Here are some rows, each followed by its group. Rows of different groups can look alike.
[-32   2 -13 -34  -5 -25  11   7 -49   6 -29 -46  12  23  41 -50 -34  29
 -29 -44  27 -46 -19 -37] KR
[ 41 -25  40 -18 -11   3 -22 -15  16  24  18 -11 -29  -9   0  20   3 -37
  -8  42 -14  24   8 -18] GP
[-31 -21 -25  47   6  10  11  49 -29 -16 -18 -40  24 -50  43  32  34  12
 -32  33 -30  44  47  50] RE
[ 38 -12  -6 -37 -30  13 -13 -12   9 -25 -24  11 -33  23  42 -23  37  28
  43 -27 -22  37 -36  47] GP
[-35  17   4  -8 -29 -20 -16  30  14 -40   1  23 -23  36  -3 -49 -23 -18
 -33  45  30 -42 -39 -37] AI
[ 46 -33 -28  53  54   7 -34 -36  12 -34 -38  21  40  16 -38  26   1  32
  41 -17 -43 -41 -19 -22] Xl
[ 23 -39 -22  45  56  -9 -10 -38 -46  26  49 -45  52  35  30  17 -27  36
   4 -45  42  39 -21 -31] Xl
[ 43 -40  61  33  37 -14 -19 -27  33  52 -33 -42 -17 -51 -14   6 -33 -12
 -25 -36  -6   3   7  26] QS
[-40 -48 -28 -19 -27  17 -34  39 -40  49 -18  35 -38 -35  28  29 -30  34
 -37 -27 -23  27  49  46] RE
[ 25 -20  -9  52  61  22  56 -26  39 -31  41   0  52  16  13   5  52 -11
  43  21  44  42 -34 -30] Xl
[-13 -35  14  48  -6  19  50  46  -1 -39 -12 -27  46 -35  16  22   3  37
  11  38  14  41 -32 -14] RE
[-35  31  -7 -36  -6 -19  11 -19 -35   7 -35 -46   2  20  41 -48 -10 -18
 -13  -4  37 -41  25 -29] KR
[ 48 -41 -31  50  58  -1 -34 -40 -21 -38 -25 -27  44  21 -14  31 -18  36
  37 -46 -29 -39 -21 -19] Xl
[-33 -45 -24  24 -16  28  25  51 -40  -4 -34 -53  -3 -49  25  24 -24  34
  -4   5 -39  23  -7  14] RE
[ 39 -39  15 -30 -15   6 -23 -25   0  -1 -31  -8 -35   4  36  15  -5 -28
  10  42 -20  24 -14  15] QS
[-38  44  24  30 -37 -22  20  43  39 -32 -10  46 -32  36 -35 -40   8 -47
 -31   8  -5 -42 -42 -31] AI
[-43  37  25  29 -33 -30  37  47  37 -32   5  46 -37  35 -25 -53  -6 -35
 -28  22 -12 -38 -40 -37] AI
[ 39 -44 -12  43 -33  10 -36  18  37  23  57 -37 -32 -48  43   7 -21  -4
 -17 -26  33  -9 -19   5] Ht
[ 45 -45  64  17  34 -19 -26 -32  19  54 -14 -37 -24 -43 -22   2 -32 -11
 -27 -34  -6  -2   3  16] QS
[-33  43  37  56 -31 -23  42  50  46  -1 -26  37 -30  32 -42 -38  15 -49
 -21 -28 -21 -44 -46 -21] KR
[-32 -11 -21  45   6  -1  12  47 -21 -15  -7 -46  30 -46  44  28  37   8
 -35  25 -24  43  55  43] RE
[-33  35  21  18 -35 -17   0  39  32 -35 -10  45 -38  30 -27 -48  -1 -38
 -35  27   7 -40 -42 -31] AI
[-32 -38 -19  33   0 -21  42  14  44  32  -8  37 -16 -42  35  25 -30  26
  10  43 -38  32 -34  21] Wj
[-18  25  11 -25 -23 -20 -13  11  26 -23  34  36 -17  27 -22 -48   5 -24
 -33  46  -2 -10 -40 -36] AI
[ 42  24 -26 -35  53  18  -5  43 -39  47 -32  18  53 -21   0  25 -31  40
 -41 -37  24 -42  51  42] Ht
[-38   4 -26   9 -35  57  37  22 -48  21  37 -44 -31 -34 -24 -30  10 -44
  49   2 -39 -11 -27 -42] RE
[-13  31   5  55  19  -2  33  43  15 -39 -16 -43  57 -50  47  16  60 -36
 -35 -37  12  33  44  49] RE
[-33  26 -25  22  15  -7 -35   9 -35  36  49  10  10 -25  39  -5  60 -35
   7 -16 -42  38 -29  26] RE
[-40 -39 -24 -24 -34  29 -32  42 -35  39 -34  40 -40 -40   6  23 -35   0
 -32 -40 -12  16  44  27] RE
[-33 -15 -18 -34   4 -21   9   3 -48  32  -9 -41  26  28  40 -42 -35  27
 -32 -34  25 -46 -30 -34] AI
[ 41 -15   0 -36 -30  14 -26  -4   3 -11 -26  12 -32  20  48 -31  38  21
  36 -13 -17  36 -41  39] GP
[ 44 -40  50 -15   8   0 -22 -32  10  28  48 -15 -32 -24 -18  31 -18 -48
 -25  12 -15  19  46 -38] QS
[  9 -42 -14  33 -35   3  -7  23  44  28  23 -11 -21 -45  34  19 -30  11
 -16  23  -8  28 -29  -1] Wj
[ 22 -20  68  19 -30  42  52  38  31  38  12  15  54  15 -25 -37  -6  -7
  51 -41  19  38  20  10] GP
[ 44 -46  62  14  30 -18 -18 -32  33  54  -7 -36 -14 -53 -23  19 -27 -28
 -29 -40  -7   6  23   9] GP
[ 39 -49  68  23  37 -13 -27 -35  22  48 -28 -38 -21 -47 -11   2 -26   1
 -12 -21  -4  -6  -9  25] QS
[ 37 -17   5 -35 -18  17 -19 -10   0 -12 -33  10 -36  18  50 -21  27  15
  33  -3 -18  34 -41  37] GP
[  8  45 -25 -39   8  -5 -27  -8 -36  -7  -7  44  -4  44 -17  26 -20  37
   8  12  41 -39  32  44] Wj
[ 30 -36 -17  36 -37  21 -34   7  47  13  43 -39 -32 -45  36  11 -22  11
   3 -28  20  14 -16  16] Ht
[-34 -48 -19 -24 -25  12 -39  37 -45  43 -10  36 -33 -36  29  33 -23  37
 -34 -32 -24  26  48  45] RE
[ 36 -28 -17  52  55  14  -5 -31  26 -27 -27  53  52  12 -43  27  18  15
  39  29 -22 -30 -36 -21] Xl
[-39  38 -19 -22  -4 -14  44 -31 -56  39  30  38  -6   3  48 -21  55 -49
  55  28  -1  19 -10   1] KR
[-34   8  -8 -39 -30  -2  56 -39 -29  10  48   4 -29   2  29   8  58 -16
  46  33  30  30 -25  20] KR
[-22  23   3 -34 -16 -18 -19  14  19 -19  28  29  -5  34 -19 -48  -5 -15
 -31  52   8  -8 -27 -36] AI
[ 50 -33  64  -2  16  -6 -24 -25  25  45  40 -21 -22 -42 -43  30 -19 -42
 -31 -33  -5  14  46 -28] GP
[ 47 -28  60 -13   3  -4 -25 -20  18  38  53 -17 -25 -31 -36  35 -16 -53
 -26   2  -9  21  47 -36] GP
[-34  36  -5 -40 -14 -20  16 -19 -30   9 -32 -51  -7  18  33 -46 -11 -17
 -10   2  39 -45  19 -29] KR
[ 38 -43  25 -30  -9   7 -26 -23   8  10   2  -6 -37  -9  18  19  -9 -42
  -5  52 -14  25   8 -11] QS
[-18 -50  22  30 -31  46  58  20 -16 -35  55 -17  33 -14 -31 -14 -29 -20
  49 -43   8  25 -15 -36] RE
[-33  11 -23 -24   9 -19  48 -29 -52  44 -29 -22  21  16  43 -50 -23  16
  -6 -44  15 -44  23 -41] KR
[ 39  -4   4  -4  35 -11  61 -21  39  39 -35   2  37  37 -19  20  34 -27
 -22 -33  17 -37 -38 -40] Xl
[-33  -6 -15 -36   8 -20  28  -3 -47  30 -26 -36  24  30  43 -48 -30  35
 -30 -36  16 -49 -18 -34] KR
[ 25 -21 -18  50  56  20  47 -34  45 -27  25  28  48  24  -2  12  44   1
  40  37  34  25 -35 -25] Xl
[-40  38 -25 -21  -2 -14  30 -36 -50  41  30  31   1   0  46 -25  56 -50
  55  -3 -14  22   1  -5] KR
[-18 -24  27  22 -34  52  52   5 -22 -38  51  -7  14  -1 -38 -42 -25 -50
  47 -25   8  18  35 -16] RE
[ 39 -35 -23  51  63   6 -37 -40  -7 -41 -33  -9  41  16 -31  31  -8  40
  39 -37 -43 -45 -22 -23] Xl
[-30  21 -25 -27   8 -20  41 -23 -44  32 -40 -35  18  18  38 -57 -21   8
  -6 -42  23 -38  22 -34] KR
[ 13 -39 -22  31 -36   2 -13  13  44  10  12 -19 -23 -53  28  33 -34  17
 -15  24 -12  30 -20   4] Wj
[ 32 -25 -27 -14  44  31   2  22 -17  -6 -36 -37  47 -25 -33  10  -1  36
  40 -10 -41 -36  13  -4] Xl
[ 19  42 -29 -31  17   1 -36  -2 -35   0 -19  39  15  41 -20  34 -30  39
 -10 -16  28 -46  41  42] Ht
[ 12  22 -31 -24 -20   2 -17 -42 -14 -47 -35  41 -24  29 -38  32 -31  40
  46  20  -9 -27  16  37] Wj
[-30  -3 -16 -30   8 -26  18  -6 -44  26 -19 -43  24  29  42 -43 -30  31
 -30 -39  27 -47 -11 -35] AI
[-33   9 -10 -33 -12 -18 -23  16 -40  -6  -8 -31  -1  30  42 -46 -35  22
 -29 -40  52 -38 -33 -31] AI
[-37 -40 -21 -15 -22  16 -32  35 -49  50  -2  28 -30 -37  31  35 -11  38
 -29   0 -35  27  43  49] RE
[ 26  12 -25 -13 -11   8 -37 -44  19 -45 -21  -1 -33  22 -32  23 -32  30
  54 -21 -48  25  13  41] Ht
[ 30  12 -26 -16  -8   9 -36 -47  21 -47 -26   1 -24  25 -34  28 -29  37
  50 -21 -47  20  16  39] Ht
[ 44 -30  56   4  10  -9 -19 -29  24  39  50 -22 -26 -36 -43  31 -13 -47
 -30 -17 -12   9  49 -31] QS
[-10  43 -20 -14  55  54  -3   0  40  18  54  20  56 -20  21 -43  50  -4
 -26 -18  41  -6  46  34] Ht
[ 45 -40  65  18  29 -11 -31 -36  26  48 -12 -37 -28 -39 -24  10 -29  -8
 -28 -39  -5  -8   9  18] QS
[  4  49 -28 -37  -5  -1 -25 -10 -38 -15  -9  41   0  47 -16  27 -24  40
   6  20  30 -44  29  47] Wj
[-36  50   3 -20 -33 -21 -31  -2   7 -31 -30 -24 -25  18   1 -43  22 -45
 -17  46  41 -44  19 -28] KR
[-36  14   4 -16 -26 -22 -32  35  -1 -35   3   7 -15  34  13 -51 -23  -1
 -32  22  40 -38 -41 -33] AI
[-36  36  -6 -35 -19 -24 -14 -14 -23 -12 -34 -46 -18  20  29 -46   9 -33
  -9  35  52 -40  20 -28] KR
[-34 -48 -20  21 -17  23  24  48 -42  -1 -37 -45  -4 -44  26  30 -26  27
  -7  -5 -33  29 -10   7] RE
[-31  36 -28  21  23  -8 -31   2 -34  28  59   8  26 -22  35  -9  59 -49
  14 -31 -44  40 -43  17] RE
[-39 -17 -18  16 -30  45  36  34 -55  12   7 -52 -29 -41   1 -10 -24 -35
  31 -39 -32  12 -36 -25] RE
[-31   8 -10 -38   0 -20 -18   0 -26   7 -21 -42   6  29  45 -47 -23  22
 -31 -35  40 -41 -27 -35] AI
[-30   4  -7 -37 -11 -14 -24   3 -37  -1 -19 -41   7  27  40 -51 -33  16
 -34 -34  49 -45 -26 -34] AI
[-17  26   6  52  16  -2  35  47  11 -39 -26 -32  54 -51  46  24  63 -22
 -38 -29  14  45  48  36] RE
[ -1  48 -34 -42   6 -10 -15  13 -51   8  11  47  11  39  11  29 -16  35
 -28  12  52 -16  36  46] Wj
[-19   9   0 -35  -3 -24 -38   4   2  -7  32   6   1  30   2 -42 -13  -9
 -28  36  22 -14 -32 -31] AI
[-30  39   3 -27 -26 -15 -31 -11   2 -25 -31 -34 -22  16   8 -45  18 -49
 -15  46  45 -43  19 -25] KR
[-32   8  -7 -29 -20 -22 -32  22 -19 -13  -5 -20 -10  28  30 -47 -25  15
 -35 -20  50 -46 -43 -39] AI
[-41  20  13   6 -33 -24 -11  40  21 -43  -1  37 -29  32  -7 -51 -16 -17
 -23  47  16 -42 -37 -33] AI
[ 42 -16 -17   4  48 -12  27 -27  37  52  -8  49  42  37 -41  23   5  -4
 -18  45 -42 -12 -44 -39] Xl
[  4 -17 -26  -1 -30  -7  -9 -28  29 -21 -27  18 -41 -22 -14  32 -32  34
  40  30 -48  30 -13  27] Wj
[ 13  47  35  45  21   0  25  38  38   3 -38 -28  46 -41  31  22  50 -42
 -35 -38  21  23  47  26] GP
[-24  27  11 -24 -22 -16   7  17  35 -35  34  46 -28  33 -35 -49   6 -28
 -32  34 -21  -5 -35 -36] AI
[-25  42 -28 -31 -32 -20  15 -37 -30 -41 -12  38 -21  31 -39  16 -12  41
  10  35  27 -41  18  45] Wj
[ 43 -33 -23  52  52  12 -35 -34   7 -40 -36  20  43  18 -45  29  -8  28
  37 -13 -44 -44 -23 -21] Xl
Group Xl spreads out most along one direction. Which 3 other groups' directions of most spread are closest to that one, closest first?
KR RE QS
Which 4 groups are nearest to each row below, nearest first, going by the distance to the centre of the group?
[-35  31  12   4 -30 -24 -27  33   8 -48 -18   6 -27  34   8 -47 -12 -21
 -30  38  44 -47 -38 -35] >> AI KR Wj Ht
[-36  42  24  10 -34 -18  54  33  36 -30  47   2 -39  28 -39 -47  28 -46
 -34 -47 -42  15 -41 -22] >> AI KR GP RE
[-38  40 -17 -16  -2 -14  35 -34 -53  41  29  33  -5   2  43 -19  52 -55
  55  17  -1  25  -6  -5] >> KR RE GP Wj
Group GP spreads out most along one direction. Which 3 other groups' directions of most spread are closest to that one, closest first?
QS Wj KR
Which 5 groups are nearest to each row below, nearest first, going by the distance to the centre of the group?
[-37  34 -20 -19  -2 -14  41 -33 -44  40  37  32  -9   4  42 -17  60 -51
  48  20  -1  21  -9  -6] >> KR RE GP Wj AI
[-35  31  19  10 -34 -27  -7  36  23 -42 -11  37 -33  24 -21 -47  -4 -38
 -32  37  19 -44 -38 -35] >> AI KR Wj GP Ht
[-36 -32 -20  31  -4  15  16  46 -31 -13 -30 -45  18 -45  43  35  14  37
 -32  51 -26  35  43  35] >> RE Wj Ht GP KR
[ 12  47  36  50  20  -1  24  31  35   2 -36 -32  41 -49  31  22  52 -44
 -34 -38  16  26  50  22] >> GP RE Ht QS KR
[ 46 -36  68  13  21 -15 -29 -27  27  46   8 -31 -23 -43 -30  16 -27 -32
 -33 -49  -3   7  32  -5] >> QS GP Ht RE Xl
[ 20 -22 -23 -18  51  28 -25  36  12   7   2  -6  47 -25 -46  -4  14  35
  29 -40 -35   6   9   4] >> Ht Xl GP RE Wj
[ 40 -39  67  18  34 -12 -24 -25  33  50 -18 -31 -16 -44 -23  14 -26 -22
 -31 -35  -5   3  22   9] >> QS GP Ht RE Xl
[ 49 -35  66   9  27 -11 -22 -30  28  48  19 -31 -27 -40 -43  21 -20 -42
 -32 -44 -10   6  44 -13] >> QS GP Ht RE Xl
[ 39 -20  -6   5  36  -8  40 -27  38  47 -16  40  47  28 -41  25  11  -9
 -16  24 -28 -14 -47 -36] >> Xl GP Wj QS Ht
[  8  38 -26 -28  -2  -3 -22 -24 -34 -22 -24  47 -14  45 -13  39 -24  37
  13  16  30 -45  29  41] >> Wj Ht KR AI Xl
Group KR spreads out most along one direction. Which 3 other groups' directions of most spread are closest to that one, closest first?
AI Xl QS
Which 3 other groups have their centres nearest to the centre of group Xl, nearest first?
Ht GP Wj
Which 3 other groups have their centres nearest to the centre of group AI, nearest first?
KR Wj Ht
Which 5 groups are nearest to each row below, nearest first, going by the average distance to the group's rows?
[-21 -27  15  45  -5  17  43  54   7 -44 -20 -31  51 -43  22  29  13  40
  -5  42  15  41 -17  -8] >> RE Wj Xl GP AI
[ 29 -30 -21  34  53  -8 -37 -37 -21  36  36 -20  55  32  -5  18 -27  33
   0 -26   5  41 -37 -32] >> Xl QS Ht GP Wj
[  9  38 -31 -37  -6  -3 -20 -24 -35 -19 -16  42 -11  43 -26  34 -26  40
  14  15  26 -46  24  44] >> Wj Ht AI KR Xl
Which 4 groups are nearest to each row below, nearest first, going by the average distance to the group's rows?
[-40  24  14   9 -34 -17   4  47  22 -42   4  41 -38  31 -14 -50 -16 -24
 -26  50  15 -40 -41 -39] >> AI KR Wj GP
Which 5 groups are nearest to each row below, nearest first, going by the distance to the group's nearest row?
[-24  17  -2 -35  -4 -28 -34   2  -1   1  29  -3   5  28   7 -41 -16  -5
 -25  24  26 -14 -28 -38] >> AI KR GP QS Wj
[-37 -28 -28  -3 -19   6 -39  30 -40  51  17  23 -22 -34  38  32  15  35
 -31  30 -37  35  35  48] >> RE Wj QS GP Ht
Which 4 groups are nearest to each row below, nearest first, going by the distance to the group's nearest row?
[ 19  17  63  36 -10  22  46  52  36  30  53   3  51 -13 -38  22  51  38
  23  43  22  39 -42 -37] >> RE GP Xl Wj
[-35  16  -7 -30 -15 -19 -27  21 -33 -15 -25 -38  -5  27  39 -55 -30   9
 -38 -21  51 -46 -26 -39] >> AI KR Wj Ht
[-32 -15 -18  41   5   8   7  48 -28 -13  -8 -45  29 -47  38  29  33   9
 -30  32 -26  43  51  46] >> RE GP Wj Xl
[ 44 -42  69  14  40 -19 -34 -40  22  49 -24 -36 -23 -45 -19   9 -32  -3
 -20 -33  -6  -6   3  22] >> QS GP Ht Wj
[ 30 -39 -20  35 -34  11 -38   5  45   7  37 -39 -32 -40  43  13 -20   3
   2 -23  20  14 -13  13] >> Ht Wj GP QS
Group Wj spreads out most along one direction. Which 3 other groups' directions of most spread are closest to that one, closest first?
Ht Xl GP
Which 3 other groups have their centres nearest to the centre of group KR, nearest first?
AI Wj RE
Group QS spreads out most along one direction. Which 3 other groups' directions of most spread are closest to that one, closest first?
KR GP AI
